Families of rows that turns and mirrors carry onto each other, the same ones carrying the whole set onto itself: the rest of each named row's family, in list order
7 families of 4 rows
Q754: [-27.0   1.1 -19.4 -34.9  12.5  -6.8  10.8  -8.3 -18.9  -6.5 -28.0  -4.8
 -22.6  16.2   3.6  -5.2 -16.9]
Q230: [ -9.2 -12.8 -19.2 -31.4  26.8   7.5  12.5 -12.9 -29.7 -19.6 -24.9  -1.2
 -24.9   5.2   2.7   2.0 -14.4]
Q620: [  5.2   5.0 -40.5 -14.4  12.8 -10.9   6.7  -9.9 -18.1 -14.9 -34.7   8.7
 -33.1  14.4 -16.3  14.4   0.5]
Q794: [ 26.3   6.1  -2.3  -9.4   4.3 -20.8  47.1  -4.8 -12.8  18.1  -9.3  47.7
 -29.0 -16.0  -3.9 -29.4  18.3]
Q816: [ -3.5   0.0 -29.7 -34.6  14.9  -3.3  16.4  -1.8 -25.0 -11.6 -33.5  -8.1
 -11.5   0.8   6.9  12.4  -2.7]
Q22: [-16.6 -16.5  28.8  24.6  20.6 -21.2  -9.1  20.1   8.6   5.7 -15.2 -18.6
  27.7  13.0 -18.3  22.5  14.4]
Q421: [-20.3 -12.0  31.9  51.8   0.7 -41.0   3.6 -11.6  14.9  12.7  20.1   5.6
 -21.5 -11.9  11.0   0.9  36.1]
Q119: [ -1.3 -22.8  48.4  53.0   8.9 -22.2  10.3 -11.7  11.3  20.8  14.7   6.4
 -28.9 -24.6  11.0   1.0  26.9]
Q595: [ -8.2 -15.5  35.6  28.0  16.2   0.8  -1.7   2.9  26.9  11.3 -21.0 -23.5
  -5.4  28.3 -33.7  13.3   4.8]
Q920: [ -3.9   8.5 -16.9  -8.5  22.5 -19.2  20.2 -16.1 -22.1  19.8  -8.3  56.2
 -10.9 -32.5  -3.1 -24.7  18.6]
Q264: [ -6.6 -26.0  36.2  52.1  36.0 -12.5  13.5 -20.0  19.2  17.9   9.8  16.4
 -28.6 -29.1  13.8   2.6  13.7]
Q16: [ 20.5  -0.8   4.8  14.2  11.4 -15.0  31.2   1.5 -30.6  18.7 -15.9  56.9
 -31.2 -11.0  -3.5 -31.7  15.4]
Q343: [ 24.5  -1.3 -11.9  -2.0   6.6 -27.9  34.8   0.4 -13.6  30.8  -2.1  50.9
 -25.7 -14.2   1.7 -15.0  35.5]
Q987: [-13.8  -8.2  33.1  64.8  10.1 -16.3   5.7 -14.4  10.7  17.5   7.5  28.7
 -23.8 -18.3  10.0  14.2  24.0]
Q833: [ -7.8   8.1 -19.2 -26.4   9.3  14.2  26.2  -0.5 -24.9  -0.7 -31.5   6.1
 -31.7   3.3   4.4  17.7 -19.3]
Q205: [-14.1  -2.7  23.8  12.7  -2.7  -7.5  -3.3  20.1  25.0  18.5 -13.7 -28.1
  17.9   2.6 -26.4  26.6  22.6]
Q887: [-17.7 -10.8  36.4   5.1  13.8  -6.9   2.8  13.6  24.0  10.2 -17.1 -35.2
  17.3   8.2 -13.8  23.1   9.3]
Q90: [ 25.8   3.1   1.0  -5.9   8.6  -1.4  19.8 -16.5 -12.8  19.7 -23.6  45.5
 -29.9 -23.5   6.6 -40.9   4.5]
Q17: [-32.0  -5.5  39.5  47.3  21.3 -13.8  18.5 -10.0   6.8  37.6  24.3  -1.5
 -18.2 -24.8  -3.5  -7.7  16.7]
Q210: [-18.1   5.4  15.7  14.4   6.2 -14.1 -16.8  12.8  22.5  15.4 -17.3 -32.4
  23.1   4.7 -19.9  10.9  -1.6]
Q759: [-15.6 -28.5  38.4  54.3  29.5 -29.0   2.6 -15.2   5.7  20.0  23.8  19.4
 -12.6 -13.5   2.4   4.7  19.1]
Q211: [ 15.9   2.1 -10.9  -3.4   0.3  -8.3  35.2  -3.6 -17.0  35.8 -12.1  53.7
 -33.0 -27.4  -6.1 -14.8  10.1]
Q427: [-14.9 -20.8  36.7  56.8  23.2 -21.5  -2.3 -25.5  11.9  23.0   4.3   7.4
 -19.8 -25.0  16.2  10.6  29.3]
Q676: [-17.6   6.9  25.7  17.7   7.4 -21.1   3.1  12.6  21.8  -1.2  -5.6 -34.2
  10.7  18.5 -28.3  11.2  21.2]
Q823: [-11.3   4.4  28.6   3.5  -2.3  -1.4  13.9  14.4  24.2   6.7 -14.4 -37.4
  11.4  -2.2 -35.9  16.6   6.5]
Q198: [ -9.6   5.3 -24.4 -25.6  23.6  14.9   6.9 -19.7 -16.8  -7.1 -46.9  -2.4
 -23.5   1.6   0.1  -0.2  -7.8]
Q669: [-15.3  -9.4 -18.0 -31.3  23.1  -0.5  -1.2 -23.1 -31.0 -15.3 -30.3 -10.7
 -10.9   7.9  -0.8   8.9   8.1]
Q985: [ 27.1  -7.9  -4.1  -4.6   2.2 -16.6  27.7 -16.2 -17.4  11.6 -13.4  57.5
 -26.1 -25.8   8.6 -22.1  24.4]

The rest of the family of Q17: Q620, Q595, Q920
The rest of the family of Q427: Q230, Q794, Q205
The rest of the family of Q823: Q264, Q343, Q669
The rest of the family of Q887: Q816, Q119, Q985
The rest of the family of Q833: Q22, Q421, Q90

